Rotation paths and how fast each direction turns (degrees per step)
Each turn is a multiple of 5 degrees from 10 to 175, or 0.
Each row of a path follows its step; steps can be skipped.
Rotation 1:
step 7: [  1.2  34.8   5.6  15.3   9.6 -10.6  -1.4 -18.5 -13.7 -15.7 -17.4  21.9
  29.8 -14.6 -23.2  -0.6  19.1  25.8 -22.0 -19.4  -7.1   4.2 -13.3   4.4
  57.5   2.6   1.3 -13.4  10.5  16.3 -12.7 -24.4  16.8  -7.9   3.5  14.0
   2.1 -11.4  22.0 -23.3 -26.8  -2.4  -0.4  -8.1  -4.9   2.2 -15.5  13.5
  17.0 -11.3  -1.7 -23.4 -24.5   3.0   8.7  16.9 -19.5  21.9  20.1  -5.1
   5.7  46.0]
step 8: [ 30.6 -17.0  16.3   0.8  12.8  -4.8 -14.9  21.4 -12.7   4.2 -39.5 -14.5
  37.9   2.8  39.2  -3.6  29.8   5.0  26.9  -3.3   1.6 -34.1   9.4  33.8
   2.8  16.0 -10.3 -11.3  24.1 -13.3  -5.3  13.1   9.1  -2.1  -4.4  -6.3
 -25.6 -25.5 -16.0  11.2 -35.1  -6.1 -25.5   2.4 -10.4  -8.4 -17.4 -11.7
 -11.0   3.8  -8.2  22.3   9.2   3.9   8.3 -19.4   0.7  13.0 -14.3 -27.4
  10.4   6.5]
step 10: [ -5.9  36.8   2.2  -1.7 -35.2   2.7  -0.7   4.2  -8.9  -6.0  19.2  32.4
   8.6  -3.1 -19.1 -22.8   9.7  37.7   3.7   3.0 -18.6  -3.1  25.5  22.9
   9.9  -7.5  -6.3 -21.4 -35.2  18.7  -6.7  19.9 -45.6  15.2  -0.3   9.3
 -13.9   2.5  13.5   9.9  -9.4  -4.2  21.5  -9.4 -10.8 -24.6  19.4  -4.9
  19.8   7.6 -34.0  33.7   5.3   9.0   4.7 -12.9 -21.6  -3.5  17.5  20.6
   9.7  -4.3]
step 12: [  8.2 -36.4  -6.1  11.1  -2.5  42.5  -5.8   5.6   0.0 -26.3  19.2  -4.1
 -14.0   3.2  15.5   0.2  25.1   7.3  14.2  -6.2  13.2 -16.1   6.3  -5.8
  26.7   9.5 -18.9   7.9   1.0  -3.6   9.3 -23.0  48.6   2.5  24.6  15.9
  10.4  19.9  -4.4   9.8   3.8  22.2  49.6   9.5 -13.9  14.3 -10.1  21.8
  18.6  35.2  -0.7  11.7  28.5  -1.4 -17.3   5.6  -6.9 -18.5 -12.8  15.4
  -1.9  13.5]
step 17: [ 17.4 -13.1  -4.0  31.0 -28.7   5.8  -3.8  11.9   5.7  -4.6   7.6  -7.0
  24.0 -16.1  -0.3  -5.9 -17.3  -9.9   5.1   3.8 -17.1   5.0 -17.9   2.5
  -0.2   0.6  18.4 -31.0   0.7 -29.4  10.0 -13.5  30.9  -9.4  -2.9   7.1
   8.7  17.7   8.8  33.2  24.0 -33.4  -9.3  -6.7  -5.3 -12.1  36.8 -36.1
 -15.5  38.8 -13.6   1.0 -35.3  -3.7  13.6   6.2   5.4  10.4  42.3  -5.3
 -13.6   5.3]
step 19: [ 16.7  15.5   7.0  11.1  -2.2 -10.1  21.3 -26.2 -15.9 -14.5  -8.2   2.0
  14.7 -44.7  -0.6  12.0  -9.5 -14.7 -10.1  10.9  55.8  -2.7  14.7  26.3
   7.0 -11.6  15.3   2.8  -0.4  -7.9  22.1   5.2   9.8  -3.6  -9.5 -21.5
 -23.2 -19.0   7.5 -12.2  29.7   5.4  -7.1   4.1   6.0  20.6 -39.2   1.9
  -8.4  15.7 -12.7  50.2   6.8  26.7   3.8 -18.9   6.1 -12.9 -13.9   9.3
  16.8   2.1]
step 25: [-45.6  26.7   8.1  16.9  -1.8  -7.4  -8.4   6.6 -16.7   0.2 -18.1  16.9
 -17.0  28.1 -30.8 -18.8   2.1  20.5   3.1  -9.9 -12.0   0.5  -2.1  12.3
 -15.1  16.7  -1.4   4.0  27.7  37.6  18.2 -15.1  30.6 -12.0 -18.8  22.9
  -3.4 -17.6  11.8  16.1   6.5  16.0 -25.8 -22.4   1.5  11.2 -25.0   6.9
  32.1  17.9   5.6  -7.1  13.5   1.4  -6.2 -20.6  -9.1   6.7  27.1  -2.9
  19.0  31.3]
Directions:
[ 4.0  2.4  4.2 -5.3  4.6  1.5  0.7  7.1  4.7  2.0  5.4  7.7 -7.7  1.5
  6.3  2.6  6.6  7.6 -1.0 -2.6 -3.6  4.6  2.8 -9.3 -1.7  8.8 -6.2 -1.3
  7.4 -1.5 -1.1  6.2 -5.3 -4.1  6.0  1.7 -2.8 -3.5 -1.5  2.0  3.3 -4.5
  3.8  3.0 -8.0  1.6 -2.8 -2.5 -3.5  5.5 -0.5  7.6 -2.7  1.7 -3.6 -7.8
  2.3  6.3 -2.9  4.7  0.9  2.9] -> 175
[-0.9 -0.9  8.9  0.1  5.0 -9.0  5.2  7.3  3.7  7.1 -7.4 -0.3 -5.0  5.2
 -6.6  7.5  4.6 -1.3  7.3 -0.6  0.9 -0.4 -4.3 -7.4  2.8 -1.3  5.7 -6.1
 -5.7  4.2  1.5 -2.3 -3.2  0.7  2.9 -6.4  4.4 -2.2  0.7  0.7  3.6  1.1
 -2.9  0.5  2.2  1.7  4.0 -6.7 -0.2 -7.9 11.3 -7.8  1.9  2.4 -4.5  1.0
 -2.3  2.1 -1.6  1.8 -4.0  4.1] -> 160
[ 3.9 -2.2  4.1 -1.1 10.1  4.3 -2.6  2.3 -8.0 -4.3 -1.3  3.6  5.6 10.9
 -5.1 -4.0 -2.0 14.0 -0.8  4.7  1.9 -0.2  2.0 -0.8  0.7 -1.5  1.3 -1.4
 -1.8 -7.0  2.7 -2.8 -3.6  7.4 -4.1  0.6  1.4  3.0  5.7  2.2  3.7 -2.6
  0.6  0.5 -9.5 -1.7 -1.1  1.4  0.2 -6.3 -2.5 -6.7  7.3 -2.3  2.1 -2.4
  1.1  5.7  1.0 -2.5  4.3 -9.7] -> 140
[ 7.5  1.3  4.5  0.2  0.8 -2.2 -0.3 -0.2  6.4 -3.0 -4.9 -5.4 10.2 -3.6
 -2.6  4.7  3.6 -0.2 -5.4  8.7 -2.8  7.4 -5.3  0.0 -0.7  6.8 -5.1  3.8
  4.3  0.4  1.4 -8.6 -7.5  3.8  4.6  4.9 -0.3 -5.1 -7.5 -4.6 -9.2  5.0
  2.0 -5.6  0.2  2.5  0.6 -2.8  3.9 -5.3  1.0  1.1 -0.1  0.5 -2.4  2.6
  8.1 -0.9 -3.9 -5.0  7.9 -1.4] -> 55
[ -4.6   1.6   4.1   4.9  -3.7   4.3  -2.3  -5.5  -2.1  -4.4   1.4  -3.0
  -4.3  -1.6   2.5   2.0  -2.4   2.4   0.1  -4.7   9.5  11.3  -6.1  -2.7
   9.1 -10.6  -5.3  -2.3   1.8   0.1   0.9  -2.4   1.5  -6.5   2.2   3.9
   0.5  -6.4   0.2  -1.9   0.8   3.1  -5.2   3.9  -0.6  -2.8   8.8   5.3
  -3.8  -5.3  -6.0  -4.3   3.2  -4.5  -6.0  -5.4   2.6   4.5  -6.0   5.4
   5.2   3.4] -> 155
Rotation 2:
step 1: [ -1.5 -21.9  22.2  46.1 -19.1   7.8 -25.2  11.3   4.6  15.3  29.9   1.7
  -9.7  33.2  21.8   4.5 -14.6 -15.8 -23.5  -9.0  26.1 -19.5 -13.0   1.2
 -12.9   2.5  11.5   2.5  30.1  -0.1   0.9  10.1 -11.0 -17.5  19.5   1.3
  -4.9 -19.6   8.5   9.3  14.7   3.2 -11.0  -5.5  17.8 -17.3  -6.5 -19.8
  18.3   6.5  30.3 -34.4 -15.7   1.0   3.5  24.1  26.7 -34.9   5.8  22.9
 -30.5  -7.0]
step 7: [ -5.2  -0.6  29.9  29.4  15.9  24.0 -12.1  -0.5 -19.4  11.5 -30.3 -31.9
 -14.0  45.0  -6.2  -4.9  -9.7 -20.5  -5.5  -4.9  -3.1 -25.2  -4.0  14.2
 -21.1  17.4   9.6  -6.7   4.4   2.2 -11.4 -13.0 -11.6   9.8   6.9 -16.6
  26.1  -0.1 -20.3  19.0   4.7  30.9 -11.0  17.7  20.7 -10.0   5.6  -4.0
   7.2  19.2 -10.6  -4.8 -19.3  27.2 -26.9  -8.6  26.3 -43.8  15.5   6.9
 -28.4 -13.7]
step 10: [ 10.6   8.6  12.9 -16.7  -4.9  -1.1   1.5   5.1   6.0  -1.7 -27.4 -57.6
  -9.0  11.9  25.1  10.9   2.7  -6.0  14.9 -16.5  30.8 -11.4  -7.6  16.2
 -16.0 -19.6   0.4   6.4  12.3   0.8   4.7  -9.5   4.4   2.8  45.9 -26.1
 -14.1  11.8 -20.6  15.4 -14.6   1.5  -9.1   0.4  37.6  32.0  13.8  18.6
 -24.0  10.6 -19.7  32.8   6.8  11.8 -21.2   2.9  -2.6 -21.5 -14.2 -15.2
   1.0 -31.3]
step 12: [-14.2  -6.2  40.7   3.1  12.0  30.2 -20.8 -11.6  13.9  -6.7 -11.0   2.0
  -3.9   3.5   9.1  22.0 -13.1 -13.1  26.6  24.8  -4.9 -12.9  -5.4 -17.2
  -9.9  26.2  12.6  17.2  30.4 -13.4   9.9  25.3 -10.8 -15.8  46.2   4.9
 -35.5  -1.8 -33.1  -2.0  -4.7  23.7  -2.9   9.8  15.6  10.1   2.0  23.2
  25.1 -13.2  12.3  -7.6  27.5   3.2   7.0   1.0   8.6 -23.5   8.3   9.3
 -23.1 -29.6]
step 18: [  4.1  -6.0   4.8  26.3  -2.7   0.5  -9.9   0.4   1.2 -15.3 -19.7 -41.7
   1.7   8.2  28.4  15.4 -19.3 -13.3  16.6  19.4  32.1  -3.6 -13.5  -8.5
  -5.8  -4.1 -18.9  -5.3  -0.9  11.2  13.6 -12.9   6.4 -13.4  18.5  11.5
   4.3  17.7 -51.0  -9.4   8.0  22.1 -40.8  -8.4  14.9  29.7   0.4  21.4
  27.4   8.0   3.7  34.0  13.5   0.8 -20.7  10.8  -1.2 -15.6  -7.1  -9.4
 -37.0 -25.0]
step 24: [-34.4  -4.1   9.4  58.2 -26.2 -26.1 -25.1  -3.1  -7.5  -7.6  -9.7   1.4
  -1.7   6.9   6.5  17.2  -1.7  -2.5 -23.9   8.3  19.2  -4.4  -6.7  -6.2
  -4.7   2.3  11.3 -13.3   6.7   4.0   4.4  -7.2   9.2 -21.4   8.5  -6.7
 -25.6 -13.4  -0.1 -13.6  41.8   0.8 -35.4  20.4  10.3   8.2   6.8  -4.2
  42.7   3.2   1.7   5.5  32.8  11.6  14.7  33.5  -5.5 -28.5 -19.2 -14.2
  -6.5 -16.7]
step 28: [-12.7  -2.0  47.5  10.7   1.3 -13.0  -9.1   3.8  26.5  16.7  28.3 -17.9
 -18.6   6.8  26.1  13.6  14.2   7.8 -30.2  36.5  34.2  15.8   4.0 -13.2
 -25.0   4.9 -21.5   2.7  17.5 -27.3  -0.3  16.0 -17.1  -6.1  12.0   4.8
   4.7  11.2 -16.7  31.3  -9.5  14.9 -18.9  -3.7   2.1  14.2  -1.7 -12.5
  11.4   5.5  -6.8   1.0  56.7   4.6   4.6  -0.6 -10.3 -14.0  -7.0  27.1
  -3.8  17.2]
Directions:
[ -1.1   5.2   0.2   1.4  -7.4  -8.4   2.6  -5.2  -9.1   0.7  -3.5   2.6
  -3.1  -0.7  -4.9   4.7  -1.2 -13.9  -3.2  -4.1   1.6   0.3   0.3   9.9
  -6.6  -2.1   3.3  -8.8  -0.7   3.7  -3.3  -4.6   2.6   6.9   2.7  -7.2
  -0.5  -0.7  -1.4  -3.5   0.6  -4.1  -5.3   2.3  -5.5   6.1  -2.1   5.9
   2.9   0.6  -4.7   2.2  -2.3   0.1  -1.5  -1.0  -0.9  -3.4  -1.4  -9.3
   6.1  -3.2] -> 130
[ -1.5   3.4   1.0   4.6   1.0  -4.6  -1.5  -7.0  -5.7  -3.1  -1.2  -2.4
  -3.5  -9.5   0.6  -6.6  -5.2   0.8   2.8   3.0   1.7   6.3   3.1  -1.1
   1.2   0.5  -0.4   4.4  -0.2  -4.1  15.3   8.4  -0.2  -2.3  -5.2   3.0
  -1.5  -6.1  -8.2  -5.1   1.3   0.8  -0.7   9.1 -11.0  -0.8  -1.5   3.8
   4.4   5.4   5.5   6.0   2.9   0.1   3.7  -0.4  -4.6   2.8   2.7   0.4
  -1.4  -2.2] -> 115
[ -3.4  -3.0  -0.6   0.1   3.9   1.9  -0.4   6.1  -2.5   4.9  -3.8  -5.3
   3.0   0.5   3.8  -4.3   1.8  -2.7   4.1   0.8  -2.4   4.0   0.7   0.8
 -11.0   0.1   0.3  -6.1   1.1  -1.7   0.0   4.3   7.6   4.9   5.3  -0.2
   6.4   2.6  -3.2   0.3  -9.3   1.4   8.2   9.1   4.8   0.4   6.6   9.0
   2.7  -1.8   2.0  -6.4   9.4   1.7  -8.2  -5.3  -4.7   2.8   4.3   0.5
   0.4   7.8] -> 140
[  4.4  -3.1  -0.2  -0.2  -1.3  -1.0   3.1   2.8   0.1  -7.0   5.0  -7.2
  -0.2   4.4  -0.1   3.4  -0.5  -3.3  -7.8  -1.3   3.1   5.4   4.8  -0.1
   0.5  -3.7  -4.3   1.7   0.3  -1.0  -6.7   1.5   9.0 -12.5  -0.4   8.7
   5.8   6.0   0.8   0.8   7.8  -9.0   5.9  -1.8  -2.6   2.5  -0.7  -0.4
   3.4   1.3   4.3   2.2  -0.9   4.3  -6.0   3.9  -8.7   6.7   4.3  -7.4
   0.3  -5.4] -> 140
[ -4.6  -1.6  -3.2  -8.4   5.1  -2.3   6.5   0.7  -1.7   0.1  -2.6   4.0
   3.0  -1.3   6.6  -3.3   4.1  -0.8  -0.9  -1.0   2.6  -8.0  -5.1  -3.2
  -1.4   6.1  -6.9   4.5   7.3  -0.4   2.3  -0.2   2.6  -5.1   4.6   7.3
 -10.5  -3.6   1.3  -0.8   1.5  -0.5  -9.9  -0.1   7.3   5.3  -2.7  10.8
  -3.7  -2.3  -3.7   3.1   4.6  -0.8   3.6  -1.7  -2.9   3.8   2.7 -10.8
  -1.0  -1.2] -> 175
